In the rows, zero is written as 128.
Named turns come first, each shown by rows before and after it. Which turns, in which order, take the first row of each pair that follows to the second? Write the first one first, as in the answered first pair.
tipaz (before -> after):
[138 121 116 171 105 151 127 123 134 178 114 100]  ->  [138 117 161 167 107  93  98 146 111 123 141 156]
[116 129 120  90 119 132 144 115 131  95 142 123]  ->  [138 119 117 120 127 156 130 109 156 158 118 103]
[132 131 110 113 131 152 139 108 139 146 125 111]  ->  [144 120 147 134 141 121 104 126 140 150 120 141]
pagoz (before -> after):
[141 149 128 109 127 128 147 131  93  80 164 139]  ->  [153 157 107 144 118 164 156 128  95 128 140 102]
[111  75 186  58 136  61  87 126 149 111 131 153]  ->  [ 96 129 150  73  79  83 151 129  80  42 143 122]
[133 122 120 185 107 131 121 116 140 189  99 111]  ->  [127  95 151 142 138  86  89 117 166 169 120 153]
Vadi (before -> after):
[141 158 102 150  98 150 161 130 100 137 127  85]  ->  [144 121 166 121 137  75  96 148 125 114 152 157]
[ 78 108 105  95 105 102 163 133 105 124 149  95]  ->  [ 84  83 131  79 130  77 129 130 131 136 150 116]
[110 121 100  90 123  95 140 132 140  72 160 112]  ->  [117 102  91  82 150 109 123 124 177 132 144 100]
[136 139 105 114 129 136 144 131 112 106 135 133]  ->  [141 120 120 103 148 122 121 130 138 124 135 150]

Each pair is 2 to 3 turns apart.
[142 172  97 196  89 169 125 146  80 168 120  99]  ->  [152 142 111 190 124 166  90 138 125 219 111 109]
Vadi then Vadi
[110 155 104 120 104 144 148 101 135  69 150 107]  ->  [114 153 118 118 103 134 138 105 131  62 154 121]
tipaz then tipaz then tipaz
[ 93 118  93  29 151 112 178  98 150  75 158 123]  ->  [105 105 141  40 163  69 132 114 159  73 161 170]
pagoz then Vadi
[106 105  87  33 113 119 143  76 151  46 136 114]  ->  [105 109  73  36 113 139 153  71 152  62 127  95]
Vadi then Vadi
[125 128 102 121 126 131 148 110 133 143 135 107]  ->  [138 126 127 152 123 120 121 128 133 161 126 120]
tipaz then Vadi then pagoz
[128 131 159 120 137  99 103 137 146 140 117 157]  ->  [117 124 132  92 147 117 118 122 159 151 116 139]
tipaz then Vadi then tipaz
[136  96 167 110 154  93  89 131 153 131 131 164]  ->  [118 154 113 119  96 135 167 127  91  76 137 112]
pagoz then Vadi then Vadi
[120  89 130  93 168 121  99 121 181 147 118 150]  ->  [143 109 162 158 139 106  75 149 142 143 110 171]
Vadi then pagoz then tipaz
[147 124 135 186 104 135 117 142  97 171 117 113]  ->  [130 104 162 133 128  83  95 142 115 120 147 169]
pagoz then pagoz
[135 139 109 149 125 120  74 116 168 174  74 133]  ->  [124 139  85 128 125 139 103 105 167 169  75 110]
tipaz then Vadi
[113 147 130 109  78 117 149 130 105  35 145 145]  ->  [107 107 142  54 132 103 121 116 169  69 151 162]
Vadi then pagoz
[115 128 136 125 149  96  98 141 148 139 121 141]  ->  [118 141 144 143 134  91  97 149 131 132 119 142]
Vadi then tipaz then pagoz
[122 130 110  91 130 131 153 118 133  96 138 136]  ->  [145 118 145 139 141 117 109 137 143 150 117 159]
pagoz then pagoz then tipaz
[136 139 100 139 114 165 136 114 147 159 118 100]  ->  [144 160 118 172  91 143 130 134 114 132 123 119]
Vadi then pagoz then tipaz
[144 112 103 144 154 163 121 115 167 193 102 100]  ->  [119 158  89 116 107 146 176 125  92  66 141 114]
pagoz then pagoz then pagoz
[135 135 113  95 177 123 140 105 109  93 152 181]  ->  [158 146  96 166 158 167 143 113 111 170 110 137]
pagoz then tipaz
[113 152  96 131 134 137 169 145 156 102 144 143]  ->  [123 158 115 158 125 122 154 160 136  97 140 155]
tipaz then Vadi
[136 107 167  84 162 127 111 150 148 148 129 128]  ->  [150 131 163 139 138 148 117 161 120 169 109 108]
Vadi then tipaz
[136  91 134 113 176 127  96 132 184 181 107 127]  ->  [140 142 163 176 112  96 102 175  91  96 124 157]
Vadi then tipaz then tipaz
[140 153 143 162  99 119 115 135  93  87 133 152]  ->  [155 134 146 185 122 130  91 132 127 153 111 144]
pagoz then pagoz
[158 145 152 225 107 130  98 165  98 175  93 122]  ->  [104 152 137 101 106  89 151 147  81  30 161 151]
pagoz then tipaz
[120 142 116 133 132 105 150 125 102 109 134 126]  ->  [117 125 127 114 152  98 139 122 122 110 139 135]
Vadi then pagoz
[149 124 156 154 119 132 106 178  95  92 123 165]  ->  [151 132 125 175 108 170 127 169  97 125 103 124]
pagoz then Vadi then Vadi
[149 137 152 150 128 152 122  99  93 179 150 138]  ->  [131 131 126 105 133 166 143  82 103 163 159 127]
pagoz then tipaz then tipaz
[ 76  97 166 114 154 144 130  89  99 101 118 140]  ->  [ 89 104 187 154 141 143 112 103  87 125 110 150]
pagoz then tipaz then tipaz
[166 115 166 186 135 114  63 156 126 178 107 140]  ->  [136 143 170 154 105  88 100 161  71  60 146 161]
pagoz then pagoz
[106 107 127 118 152 137 117 123 147 126 124 124]  ->  [116 117 143 154 143 129  96 133 132 137 117 132]
Vadi then pagoz then tipaz
[111 165  93 137  83 144 170 123  67  66 107 104]  ->  [110 157  78 122  90 158 178 110  83  78 109  93]
pagoz then Vadi then tipaz
[130 107 168 136 152 113  96 138 140 137 110 148]  ->  [125 112 128 128 154 157 126 119 145 165  96 106]
pagoz then Vadi
[122 119 177 143 131 136  77 138 144 142 111 120]  ->  [ 99 136 132  94 113 155 135 118 129  86 134  99]
pagoz then tipaz
[151 143 144 171 145 151 142 158 100 112 119 125]  ->  [139 141 116 144 148 166 171 138 108 103 121 102]
pagoz then tipaz then tipaz
[149 147 142 203 113 187 129 128 120 198  77  89]  ->  [150 166 186 218  94 131 110 158  77 118 102 146]
Vadi then pagoz
[158 105 106 153 122 123 144 142 140 186 115  82]  ->  [154 124 145 155 105  72 136 167  99 103 145 137]
tipaz then pagoz
[180 130  99 106 135 112 170 158 110  62 167 140]  ->  [178  95  90  72 172 128 157 137 165 116 159 127]
Vadi then tipaz then tipaz
[157  92 166 166 136 101 160 138  87  94 124 183]  ->  [149  93 162 150 138  97 166 136  88  80 134 183]
tipaz then pagoz then Vadi
[102 128 144  87 165 113 122 104 144  97 118 131]  ->  [106 133 146  93 159 108 123 111 135  85 123 139]
tipaz then tipaz then pagoz
[ 93 157  62  69 124 133 191 102 133  87 130  86]  ->  [126 190 116 167  78  97 155 155  68  62 124 125]
tipaz then Vadi
[109 129 121 103 144 123 124 125 117 103 147 129]  ->  [129 146 138 151 120 126 113 141  95 111 134 127]
pagoz then tipaz then Vadi
[122 117 143 155 137 114 118 124 144 160 125 130]  ->  [ 98 132 120 111 130 115 157 117 133 107 142 124]
pagoz then tipaz
[130 106 102 118 147 138 168 118 128 150 154 141]  ->  [142 102 130 145 151 118 135 135 123 156 156 166]
Vadi then tipaz then tipaz
[128  99 168 117 160  85  82 132 175 171 133 162]  ->  [106 169 122 141  82 115 167 138  76  75 150 126]
pagoz then pagoz
[127 139  84 153 139 144 131 145 101 195 111 105]  ->  [106 157  80 122 120 125 162 147  65 114 146 124]
tipaz then pagoz then tipaz
[123 165 115 160  96 141 155 141  90 115 122 112]  ->  [137 112 149 138 150 115  92 135 161 172 116 149]
pagoz then pagoz
[132 125 159 149  95  81 129 172 118 105 150 159]  ->  [130 118  98 146  96 148 170 142 149 177 122  88]
tipaz then pagoz
[142 110 149 121 178 108  74 137 139 169 148 142]  ->  [119 108 118  77 185 126 109 111 150 155 157 120]
pagoz then Vadi then pagoz
[141 125 130 176 130 157 103 142 153 187 108 111]  ->  [126 165 116 177  90 158 149 148  94 108 126 106]
Vadi then tipaz
[132  99 133 175 141 128  74 149 159 183 117 132]  ->  [104 150 106 165  86 131 141 153  80  75 147 127]
tipaz then pagoz
[152  77 139 104 159  89  92 166 151 136 108 149]  ->  [131 100 119  68 136  90 133 163 118  72 133 147]
pagoz then tipaz then Vadi
[139 150 133 165 117 126 123 137 161 191 108  68]  ->  [143 163 158 188 107 102 113 149 136 166 114  93]
pagoz then Vadi then tipaz
[165 141 130 141 103 112 133 151  65 113 127 112]  ->  [166 111 150 101 136  81 102 151 101 112 140 141]
Vadi then pagoz
[141  70 138 143 154 132  97 138 158 161 118 142]  ->  [118 121 112 131 101 141 162 136  95  70 144 127]
tipaz then pagoz
[132 131 170 153 111  85  97 150 126 128 138 153]  ->  [119 149 102 147  95 151 157 121 122 149 123  88]
tipaz then pagoz
[142 153 122 184 154 140 110 122 175 173  98  92]  ->  [129 189 106 190 114 140 149 132 116  97 114  86]
Vadi then tipaz
[138 128 163  91 139  90 107 124 159  96 135 179]  ->  [162 126 169 141 138 108  88 133 169 158 108 162]
Vadi then tipaz
[136 146 113 129 105 141 154 128  88 103 131 116]  ->  [148 107 136 124 150 133 100 123 145 169 110 128]
pagoz then pagoz
[100 131 128  75 136 114 151 120 128  67 163 141]  ->  [116 105 158  88 162  93 102 131 157 107 154 167]
pagoz then Vadi
[109 122 101 102 129 159 150 121 154 166 113  81]  ->  [ 99 145 114  94 102 132 167 134 109  84 140 101]
pagoz then Vadi
[142 111 141 146 106 107  99 133 139 146 148 149]  ->  [127 102 116 106 121 127 117 112 163 151 151 132]
tipaz then Vadi
[167 162 198 238 120 143 102 155  67 169 115 103]  ->  [123 175 184 148 108 112 154 144  34  37 170 129]
Vadi then tipaz
[149 147 107 195  98 164 133 136  93 164  88 108]  ->  [146 159 138 191  85 124 124 152  64 104 113 148]
Vadi then Vadi then Vadi
[167 128 125 139 126  89 110 121 148 156 105 182]  ->  [167 127 116 144 129  97 115 119 154 171  95 172]
tipaz then tipaz then tipaz
[117  92 128  74 156  98 122 136 167 107 158 162]  ->  [111  98 119  67 149 101 132 136 160  96 162 161]
tipaz then tipaz then pagoz
[ 97 169  88 140 132 162 164 129 116  99 109  97]  ->  [ 85 139  89  90 165 141 155 117 146  94 121 116]
Vadi then tipaz
[120 125 101  56 123 165 129 105 149 102 117 124]  ->  [125 126 125  60 120 137 118 117 138  69 134 149]
pagoz then Vadi
[101 146 113  90 108 120 172 125  94  41 153 133]  ->  [106 141 137  95 110  99 154 135  93  35 155 151]
tipaz then tipaz then tipaz
[141 157 119 123  99 107 152 172 103 101 148 138]  ->  [126 145  88  89 109 126 172 153 128 114 147 117]
tipaz then Vadi then tipaz
[140 119 148 151 107  86 113 154 120 123 130 174]  ->  [141  96 135 125 138  97 106 139 160 163 124 159]
Vadi then pagoz
[174 168 135 185  88 113  97 177  95 125 122 137]  ->  [128 158  98  74 106 115 152 138 113  54 160 131]
Vadi then pagoz then tipaz
[126 125 142 165 139 120 110 133 149 178 132 115]  ->  [125 115 156 141 148 101  98 132 156 160 143 130]
tipaz then pagoz then Vadi
[155 112 126 174 130 125 114 155 125 172 101 113]  ->  [131  89 102  85 159 125 133 125 162 148 122 107]
pagoz then tipaz then Vadi
[118 124 128  84 173 135 130 100 168 133 156 146]  ->  [113 140 125  80 153 131 148 105 143  93 170 149]
tipaz then pagoz
